Each row is where one point has got to under a steady rotation. How many ticks took it there?
The counts run from 0 to 333.
[-25 -13  16  20  17  23 -13  40  28  -4 -38 -34  26  -4 -23  18  13   6
 -13 -11  12   7  -9  34   6  -1  -2 -34 -26 -16  28 -12 -27  39   4 -15
  23 -26  10 -15 -14   1 -44  -5  -4   7  23 -30 -15  11  -3  12 -25  12
  -8  14  -4  11  31  12 -26  37   8   2  -6 -23  21 -22  -3  -1  -1 -31]	68
[ 18  -4  25  14   3  31 -11  33  30  -7 -14  -8   8  -8 -13  21  -4  -4
 -21   1   8  -1 -12  17   0 -16  28 -28  -2  22   9  -7 -28 -11  -9  -3
  21 -36   9  15 -20 -17 -38  -4   1   8   1 -55 -13  39  -2  25  17  27
  -6   6  -9  18  28  11   1  50  55  -5 -14 -35  18 -21  -9  -3 -13 -29]	261
[ 10  18 -39  -1  15 -10  20  10  16  25  13   5  15   0   9  -2 -23  18
   1  51  -9 -10   6  38   8 -22   7   1 -13 -20  12 -21   8 -14   2 -24
  22  26 -21  19  20 -38  11  23 -18   1 -16  22  16  54 -15  13  -3  -6
  -8 -37 -13  32 -26 -26  31   5  -6   5 -43   9  13 -10   9  -8  12   6]	105
[-37  -8  25   1  44  20 -17  34  17  -8 -20 -19  41   7  -2  17  -8  12
   0 -29   3  -1   0  21  -8  -6  -6 -25 -17 -30  15   7 -17  51 -10  -4
   4 -15   6 -24 -30  -6 -39 -30   2   5  32 -29 -32  -1  -8  -9   4   8
 -12  18  -7  -2   9  17 -36  29   6  21   5 -23  17 -13   9   7  13 -17]	94
[-38   1  37  13  40  23  -8  19  -6  32  27  24  12 -14   3  -7  -2  26
  24  -1 -20  10  20  12  18  -4  40   1 -14 -31  44  33  29  16   3   3
  -9  47 -13 -12 -13  -9  -1  18  -1 -11  -4 -13 -24   0 -19  -6  -4  10
 -21  -2  26  -3  -9  -2  -6  10 -11  14 -25 -17   8  24  41  30  -1  -4]	323
[-13  25  18   4  -7 -36   4 -23   0 -18   7  16 -20  13 -18  10  11  -9
 -28  -6 -20  -7 -19  -3  -3  -4 -21  24 -30  34   7  -8 -39  -3  14   6
  32 -25 -21  68   6  12 -32   5 -20 -17 -23  13  11  32 -25 -10 -12  30
  -9 -28   2  33   0  13  -4 -28 -13  21   9  36  -9 -35 -10 -16   7  23]	274
[-32 -20   1  10 -13 -23  12 -22 -31  -4 -16  -5 -12   3  16  -2  -9   1
   0   1 -21  11   7 -22  -2  13 -34   6  -3 -32  22  11  18  19  30 -25
   4  15  15  -4  22  13   6  -3 -21 -19  -3  64  11 -49   2 -28 -21 -40
  11  28  29 -22 -14  -2   9 -28 -27 -25  11  11 -15  28  23   8  17  -5]	168
[-15  21 -15  -5  12  -2   4 -16 -21  36  33  15   3  20 -14 -12  14  12
  30 -33 -16  27   2  17   4  13  10  43 -23   2  -1  19 -24  23  26  33
  -6  18  -3  22   4  18   1   1   6  12 -11  21  -4 -20 -27  12 -17  23
 -20 -35  15   6 -27   6 -22 -27 -55  37   6   8   9  15  17  40  -9  38]	82
[-31  -1  47 -13  17   4 -14  13  13  -1 -29  12 -10   8 -11  26  18  24
  -7 -25  11   0  15  -5 -15  10 -25   6 -31 -16  23  11  -7  38   8   3
  31   6 -15  11   3  -1 -37   4 -38   8  35  -4 -11   4 -35 -30 -27   5
  -4  -2  25  27  33   0 -57  -7 -20  33   4  24   4   6  25   0 -24   7]	305
[ 48  25 -24  -2 -35 -13   6 -25  -1 -11  24   1 -18   4   8 -14 -11 -30
  -8  16 -21  -9 -12  -7   0   0  13  11  28  42 -27 -19  -3 -56  11  20
  -4   8 -14  20   6  11  33  10   9  -4 -37   9  15  17  13  26  28  14
   0 -16  -8  -9  -2  -5  33 -19  29 -11   6  17 -22 -23 -22 -11   9  19]	213
[  4 -20 -45  10  -2  -5  10  18  12  41  10  -6  32   1 -17   5   0  13
 -16  31  39  11  -8  48   4 -12  -3 -12 -17 -34   0  -9 -15  -3 -25 -43
   6 -34  38  -7   9 -14   3  17   9  28  12   3  24   8   8  19 -12  10
   1 -18 -30  26 -15  -3  33  33 -33 -22 -16 -23  23  -4  -6  21  13 -40]	70
[ 11  -2  40  15   6  22   1  -2  14 -25  13   4 -31  -7 -23 -10  28 -13
   7  21 -23 -24 -16  14   4  -9  43 -19  12  42   4  -7  15 -13  10  14
  -6   8 -59  -2 -12   8  -3  12   9 -28 -35 -39  -3  47   8  14  25  19
 -17 -16 -16   3  27   0  14   0  29  -1 -20   7  -1 -35 -25  -5  -4  -7]	24
[  8 -24 -51  -7  28   4  12  19   2  17   5  14  49  14  -3  12 -18  18
 -10  19  31   1  -4  46   5 -13   3 -19 -16 -48 -10   2   4   6 -39 -46
  -5 -16  22 -15 -10 -40   3  -5  20   8  20 -11   0  24   7 -16   3   5
  -2 -15 -44  21 -31  -3  35  37  -7 -10 -18 -22  23   6   5   4  29 -24]	96
[ 37   4   0  -8 -49  -9  -7 -12   0 -12 -37 -24 -29  11  -7   8  17 -13
 -11  -5  43 -10 -22 -26   4  -2 -24  -8   5  30 -23 -42 -22 -14 -20   4
  14 -47  20  27   8   7  -8  -6   8   5  21  -8  23  -4  14  22  -8   8
  19  26 -25  29   9  29   1 -26   6 -13  28  30   4 -24 -39 -24 -14   8]	11
[ 41  32 -28 -18  -8  10   2   8 -11 -10 -11 -20  12  -8  40  -9 -49 -20
   3   1  13 -45 -10 -11  -1 -10  16 -10  36   6 -25 -21   0 -18 -25  13
 -12  19 -11  -8 -20 -12  13 -39  26   6  12 -18 -18  24   3  21  23 -15
  -1  18 -10 -20 -31  14 -18  -8  56   9   3 -10   0 -13 -11 -24   6  20]	153
[-19 -51   4  12  -1 -10   8  -4  -6   9  -2   1  -7  11 -33   0  50  11
 -15  -2  25  41  -4   9   1  17 -27  -9 -18 -11   9  13   7  28   4 -36
   3 -40  32   0  12  10 -10  14   5  -8  -3  12  24 -35  15 -17 -16   2
  18  -6 -18  24  -2   9  38   7 -62 -40   9   9  -3  10  -5  19   6 -27]	35
[ 25 -28 -23 -29 -19 -10  14  11  27 -22 -37 -11  -6 -18   9   9  -5   1
 -16  27  28 -21  14 -11 -19  -9 -38  -9  11 -12 -29 -41  27 -21 -27  -5
   1 -11 -15 -41  20 -26  23   8 -23  14  40   8  17   9  19 -21   9 -42
  13   3  -6  -2  20 -33  -1  12  17  -7  -4  13  -3   3  -3 -40  14 -16]	174
[ 24  -6 -21  10  27  -6   4  20   9  24  28  36  45   8   1   5   3  -1
 -12  35  21 -12  -3  38   6 -17  26  -6  -2 -14   4  16   5 -17 -37 -31
   3  -8   1  20 -25 -26   9   8  15   7  -3 -30   8  47   8  -1   2  26
  -1 -26 -32  23 -15   5  50  34   5   1 -14 -19   0  -3   4   0  19 -34]	290
[-23 -31 -14   5  42   5 -15  31   8  21   0   2  48  -3 -10  12   8  27
   2  -3  19  10  14  34   0   0  -7 -14 -17 -47   8  20  -3  29 -13 -28
 -14  -7  25 -36 -19 -14 -13  -6  17  17  30  -6 -21 -15  -4 -18 -11  -2
  -7  -5 -11   5 -11 -12   2  34 -24  -1 -12 -29  18  22  17  19  14 -34]	95
[ 16  -7  -2 -22  10 -37   7   2   3 -15  12  11  19  19 -12  13  15  -7
 -19  -2  23 -25 -18   9 -13 -12 -23   1 -16   1 -31   1 -18   1 -39 -17
  11 -39   3  34 -33 -16 -19  -6  16   8  11 -16   6  39  12 -33  11  38
   8 -27 -47  24  -8  17  14   0   3  16  20  14 -15 -32 -22 -28  27  -7]	282
[  7  -1  21  10 -14  -4  -5   7 -11 -23  -8 -14  11  15  -3  12   5 -23
 -21 -29  14  -1 -30  -6  -3   4  -9 -12  -4  22 -10   3 -37   7 -17 -17
  12 -52  22  37 -44  10 -48 -24  19   2  -7 -22  -9   2   7   2   5  39
   4  25 -31   8   2  42  10   8  29  -6  36 -16  -6 -39 -21  -6  13 -20]	257
[-11 -12   3   2  40   5  20   8 -11  26  37  43   4 -13   9  -7   5  25
  12  36  -6   1  18  20   8  -6  32   3  -1 -30  24  15  49  -2  -7 -19
  -6  39 -13  -1   4 -37  22  21  -1 -18 -12  -3  -6  32 -15 -18   0   4
 -11 -18   0  20 -23 -11  23  15 -22   2 -39  -1   8  21  32  22   2  -9]	324
[-29  24  -1 -17  27 -42   4 -13  -3 -23 -10  -8  11  19  -4  10 -11   1
 -11 -21  -7 -36  -3  10 -24  -1 -44   3 -26 -22  -4  -3 -22  32  -5  -8
  18  -1 -26  15 -10   2 -23 -25 -10 -22  24  28  -4  27 -19 -26 -13  -2
   3  -6 -18  -6 -14   7 -38 -44 -10  38  26  38 -17 -26  -1 -29  23  25]	115
[-41  48 -10  19  -1 -16   7 -13  -2  17  14  -4  21  15   5  -2 -29   1
  12  -5 -35   2  -2  27   2  -5   6  17 -32 -24  34   7 -34  18  47  -2
  25  24 -14  37   9  12 -23   0 -22 -20 -21  46   1  -1 -25  22 -35  -4
 -12   3  27   2 -18  -2 -26 -37 -20  23 -12   4   3 -16  24   7  10  18]	107
[ 52 -11 -36  -2 -56 -20  16  -7   3   2 -14 -20  -5  -1   8   2 -15 -18
 -16  19  32  -7 -12  -9   4   0 -24  -2  15   5 -31 -25  -9 -41 -24 -19
   3 -41  38   7  17  -4  24  -4   2  25   9  15  27  -8  30  14   5 -14
  22  14 -11   6  -8   9  35   9   8 -43  12   0   5   6 -29 -17   1 -13]	204
[ 22  34  18  -6   9  30   9   4 -16  10  15  22   1  -6  25 -18 -36   2
  14   6  -2 -29  -2   2   0 -17  43  -5   6  11   8  -7  11 -13 -24  20
  15  31 -24  26 -22 -36  -8 -19  14 -11  -6 -35 -20  64 -27  24   7  23
 -18  -2   1  13 -26  28 -18   7  46  21 -22 -14  11 -14  16  10 -14  30]	321
[ 28  -6 -30  25 -27 -24   3   1  14  30  25   6  13   1  -9   1  16 -13
 -18  40   1  22  -6  12  17  -1   8  12  11  18  -7  -3 -15 -57  -4 -14
   2  -8  25  26  24  12  22  38   2  28 -25   7  35  -1  15  26   2   8
  -3 -29   2   5   1 -21  61   9 -12 -28 -14   1  -4  -6 -19   3   3 -24]	238
[ 26  -7 -21  26   5  -9   9  18   7  36  28  26  37   4 -15   0   0  -1
 -20  34  12  13  -3  23  12 -10  23   2 -11   2   7   0 -12 -28  -8 -24
  18 -15  31  26   1 -21   3  27   2  19 -28 -13  17  24   6  19   2  18
  -7 -26 -18  28 -12  -9  60  42  -6 -31 -20 -18   7  -4   1  10   6 -36]	264
[ 52 -11 -33  -1 -32  10  -8  12  32  16  -9  -3   1 -22 -10   5   5  -6
   3  32  18   7  13   8  -4   0   8   9  34  27 -24 -22   7 -54 -10  22
 -17   3   8 -25  23  -5  31  21  -5  42   0 -19  23 -13  25  30  23 -13
   6  -8  10 -21  35 -20  29  24  14 -16  -7 -17   6  14 -21 -11 -15 -18]	208
[-12  33 -34   3  -3 -13  12  -8 -11  35  32  25   5  11  11  -6 -19  20
  27  -7 -12  19  12   6   5   6   4  31 -22 -23   5  11 -13  13  28  19
   4  30   8  22  27   5  10  10 -11   6 -10  49   2 -23 -30  19 -20   2
 -12 -22  30   8 -37  -9 -17 -24 -47  16 -11   9  19  16  32  22 -10  36]	108
[-34 -16  40  39  -4  -6   4 -24 -30   4  16   5 -27   2 -11 -13  33 -11
   7   7 -26  20  -9 -15  20  13  12 -18  -5   0  42  31  25   7  31 -25
  -1   9   4   2  13  35   5  16  -4 -31 -39  19  16 -31   8  -4 -20   1
   8  19  17 -21   9  -6  40 -15 -33 -38  -4   9 -15  10   5  18  16 -18]	0
[-28  -7  17  12   3   7 -10   4 -16   9 -11 -22   5  19 -17   8   9   4
   9 -49  13  17 -21  -5  -5   2 -15  -3 -24  -8  18  15 -34  54  12 -12
  10 -45  37  20 -19  16 -45 -23  11 -10   3  -5  -5 -22   0  11 -21  16
  -5  21 -22  16 -23  38 -21  -7 -13  -3  27 -11  11  -7   0  30   0   6]	64
[-13  17  31  19 -18  12  -7  -8  -9  -4  18  -2 -18   4  -1  -8  11 -28
  21 -24 -40  22   7 -24   6  19  23  22  14  37   2  30 -16 -11  45  46
 -14  11  -3   8  -6  48   5   7  -3  12 -27  -8  -1 -40   4  22  21  17
  -9   5  41 -42  32  -9  -5 -11   6   1  14 -15  -4   8   1  15 -12  11]	215
[ -3 -22  -7 -22  10 -18  20   2   1   9 -31  21 -21  -3   1  10   9  27
 -13  21  38 -10  13  -3  -6  -1 -27  -1  -4 -37  -2 -18  46  13 -21 -38
  19   3  -4 -12  32 -47  13  11 -23   3  30  18  11  32  -8 -44 -23 -23
  12 -17 -15  44  -9  -3   2   1 -25  -4 -16  29   5  17  17 -14  -5   3]	333
[ 34 -10  11 -25  -2   4   5 -21  15 -25  16  25 -54 -20 -18 -16  29 -12
   7   8 -27  -1  13 -12  -4  -6  15  20  25  44 -16 -19  34 -39   6  35
 -23   8 -40 -11   9  -9  25  12 -11  -3 -41 -18   0  21   8 -10  41   0
  -7 -42   0  -8  24 -22  34   8  27  -1 -13   7  -8   4  -6   0 -15   7]	217
[-19  17  44  10   5  28   4   5 -15 -25  -9  -1 -27 -17  27 -21 -25   2
  22 -17 -47   6   8 -23   2   2  17 -11  12   4  29   8  26  26  46  16
  -2  30  -4 -17  16  15  -4 -16 -20 -26 -13  17 -27 -12 -17  -5  -2 -29
 -10  30  42 -30   0  -5 -21  -2  22  -9 -13  -8  -1  16  35  10 -20  18]	163
[-25 -11  37  40  24  22 -25  39  26  16  -1 -15  39  -7 -18  19   9 -10
 -15   3  -8  23  -3  20   7   0  23 -25 -14   6  39  21 -29   3   4 -11
  15 -15  16   3 -13  10 -35  16  -5  14  -4 -29  -8   6  -2  18  -7  22
 -10  14  11  -6  32  -1   2  41  21  -6  -6 -35   9 -14   3  -3   4 -46]	262
[-12  20  36  14   9   7 -11  15  25  -6  -3  10 -21  -2 -20  14  16   6
 -20 -10 -34  12  -3  19   4 -10  26   7 -18  31  35  -6 -20  -6  35  11
  35   2 -28  34   5   3 -37  18 -36   1 -18 -17   0  38 -19  26  -1  16
 -19 -22  26  25  43 -11 -19   5   8  24 -25  -2   2 -26  12  -4 -24   1]	270
